In the rows, 128 means zero.
One turn sends every row of this set to another row. A few are shown first. Where does it send the rows asked after them?
reg: [130 157 115 106 142 138 126  96  93 140  94 128  97 121 125]
finov: [140 146  84 113 140 142 121 114  92 119 162 116 143 133 135]
Lodu: [142 134 148 134 132 121 140 105 136 150 123 128 126 137 169]
kanav: [123 105 120 122 127 131 118  86 134 154 126 128 144  91 120]
Gaf: [142 127  98 137 132 147 125 140  89 113 149 139 151 151 125]
raser: [128 132 101  89 141 160 126 108 119 108 176 112 127 128 138]
zume: [129 111 125 134 126 183 138 134 104 129 151 147 144 139 122]
gad: [111 133 123 121 121 153 131 107  63 128 144 106 111 118 121]
fibal: [149 121 170 124 115 113 141 117 139 125 133 111 108 125 142]
domo: [150 129 147 127 123 114 153 117 144 128 130 137 131 133 172]
pase: [113 119 124 117 119 143 122 130  76  92 143 118  99 142 118]
ranud: [142 176 102 100 124 127 116 122 114 125 115 119 143 102 118]
Vuma: [114 107 110  93 133 124 118  80 140 124 135 127 122  93 139]
zigu: [132 129 115 137  82 140 154 101  82 118 132 132 105 129 104]
geze: [124 140 123  95 125 175 138  88 126 146 104 140 118 109 144]
Rozo: [137 127  93 130 100 150 123 110 140 117 141 147 138 164 119]
zeti: [113 156 109 135 121 167 139 112 141 150 150 142 138 145 109]
Goni: [126 167  93 100 133 132 156  98 118 107 166 123  99 127 116]
suz: [102 120 127 117  83 154 128 103 117 107 131 130 101 152 113]
nupak: [162 115 133  90 125 161 129 122 146 101 121 134 102 130 103]
gav: [115 126 129 125 124 185 140 107  88 147 152 121 131 115 126]
lizet: [ 98 131 118 131 136 107 114 111 108 142 111 131 129  98 107]
tiko: [138 142 156 142 141 109 141 116 123 149 119 122 113 139 149]
gan: [145 150 110 113 113 130 136 146 106 101 102 159 138 122 118]
solir: [121  87 132 102 125 129 144 105 136 102 136 147 110  92 119]
zufen: [119 114 125  93 131 164 127 126 112  86 165 123 107 140 126]
risav: [152 133 123 107 137 130 129 127 101 106 100 139  86 141 100]
kodo: [156 137  79 118 108 126 144 103 110  99 153 137 120 147 120]
vos: [108 113 133 126 137 108 142 134 110 106 123 154 110 101  99]
Naba: [146 142 144 123 128 101 152 132 134 113 135 132 127 129 164]
Muder: [135 154 150 117 130  96 136 129 138 118 133 114 126 124 157]
Vufup: [124 162 113 137 117 153 166 105 101 149 148 135 122 117 101]
lene: [ 91 153 121  96 117 156 134 104 138 114 155 123  96 142 115]
korep: [132 115 107 126 159 102 135 135 127 109 131 161 127 117 103]
povig: [150 148 120  83 123 160 114 103 151 129 131 109 129 106 114]
fofim: [147 129 169 137 130 107 152 126 125 131 125 119 103 133 138]
nav: [109 132  97 112 158  95 106 105 126 128 126 134 126 113 122]
zazuz: [136 139 159 115 119 108 130 114 143 127 134 100 118 121 153]
rus: [140 119 129 105 110 172 147 127 130 112 104 167 133 121 135]
zaki: [148  88 122 124 139 134 144 111 143 123 141 157 137 102 111]

Goni turns into kodo
nupak turns into povig
zaki turns into kanav
Where do these go?
raser turns into finov
Naba turns into domo

One turn sends every row of this set to another row. A few are shown first. Where does it send the rows asked after them?
reto: [158 101  82 139 127 173 102 144 133 147  81 118 157 119 135 122 118]
mosa: [162 126 103 143 112 133 138 109 123 135 109 125 165 133 136  76 126]
Zuvun: [153  91  90 108 168 159 124 144 126 154  85 119 152 147 139 120 114]
dosi: [174 116 120 147 140 114 159 137 119 141 106 100 139 123 127  85 102]
lumuf: [109 111 130 147 138 148  85 146 125 125 113 113 104 142 111 119 124]
Gudon: [151 103 119 113 152 150 123 128 111 139 113 147 141 173 137  98  72]
leg: [127 114 122  94 125 118 148 160  99 123 128 124 132 164 112 112  87]
sare: [174 119 110 145 119 161  96 159 110 128 129 124 124 109 152 117 102]
tepuf: [117 133 123 101 109 146 113 124 101 139 137 120 123 122 134 135 146]
letun: [132 106 147 117 104 125 116 132  81 101 119 122 126 132 108  89 112]
rabe: [159 135 110 129 112 109 156 144 112 138  94 115 154 120 146  87 127]
kuz: [103 147 122 119 123 137 131 129 105 131 115  95 160 107 112 123  91]
rober: [148 124 133 120  91 142 141 130 108 136 103 109 141  96  82 108 122]
kili: [163 118  88 142 121 132 152 139 138 131 125 121 158 150 126 108 136]
zera: [144 126 139 107 173 143 102 141 124 129  99 151 112 103 143 105 104]
Sabo: [155 107  96 118 125 152 113 161 113 128  86 160 138 144 171 117  98]
rizog: [103 139 127 104 121 153 143 120 128 134 125 114 148 111 122 112  73]
Seg: [142  99  93 128 124 170 117 108 131 110 106 156 139 109 127 146 126]
Ropa: [123 123 163 100 149 131 115 124 114 134  70 127 146 131 146 112  95]
lir: [140  91 106 103 138 112 108 156 125 137  80 116 115 112 136 135  72]
mulu: [164  95 118 151 138 116 162 141 129 121  81 127 144 143 124  96 123]
tupit: [160 124 115 141  94 161 106 141 118 143  92 110 150 101 112 123 140]
noza: [121  91  97 134 103 155 106 111 125 118 102 160 121 114 113 132 119]
ziteg: [148  90 116 102 129 114 129 136 113 148  66 120 113 137 132 145  80]
rig: [141 126 138 157 103 157 125 159 113  96 115 139 141 110 110 114 108]
Fuve: [138 138 121  80 127 140 128 138 145 134 105 156 119 113 136 109  76]
Runab: [138  86 106  81 159 136 157 130 109 145  88 120 141 141 115 103 101]
Fasu: [122 130 108 112 119 149 105 117  98 117 124 116 148  99 134 131 144]
sed: [100 117 116 119  89 145 107 134 141 125 108 128 114 152 108 117 101]
kob: [170  83  90 137 126 116 137 130 123 126 109 111 133 147 133  95 136]
mub: [111 106 104 134 152 139 104 165 127 111  95 136 106 100 126 114 101]
Kile: [121 123 154 118 137 124 125 116 101 144  68 110 146 138 118 118  81]
Lugi: [139 110 144  91 130 131 162 122 100 140  98 117 139 125  86 101 118]
kuni: [135 138 144  84 105 141 105 118 133 146 118 134 114 152 129 112 107]
Vumi: [156 102 128 144 157 146 100 141 137 142 109 140 118 134 110 158 108]
mezuk: [172  91 111 121 149 152 122 126 134 144 108 134 113 134 125 163 103]

rabe turns into mosa
Zuvun turns into Runab
Where do these go?
Fasu turns into Seg
Ropa turns into rizog
kuni turns into sed
sare turns into Sabo

